Each row has a name. Each piece below is followed by the name of the row it came from. Each question is about the rows just above it.

[-1.09  7.57  1.99  1.70] = H
[-0.24 -1.45 -6.55 -0.64] = Z
[ 2.83 -2.57 -0.89  4.84] = X
[-0.24 -1.45  0.67 -5.15] = L
[ 3.00  0.11 -0.48 -8.96] = B
[ 1.92 -0.41 -0.64 -6.55] = S
[ 0.15 -0.45 -2.57  3.68] = A
[-2.38  6.30 -5.07  2.48] = J
[ 3.56 -6.23 -3.39  3.38] = Q
[-1.95  4.97 -0.74 -0.90] = M
The row with [ 3.56 -6.23 -3.39] is	Q
[-0.64 -6.55] is in which row?	S
Where do [-0.24 -1.45 -6.55 -0.64] appear?	Z
find: [-3.39  3.38]	Q
find: [ 1.92 -0.41]	S

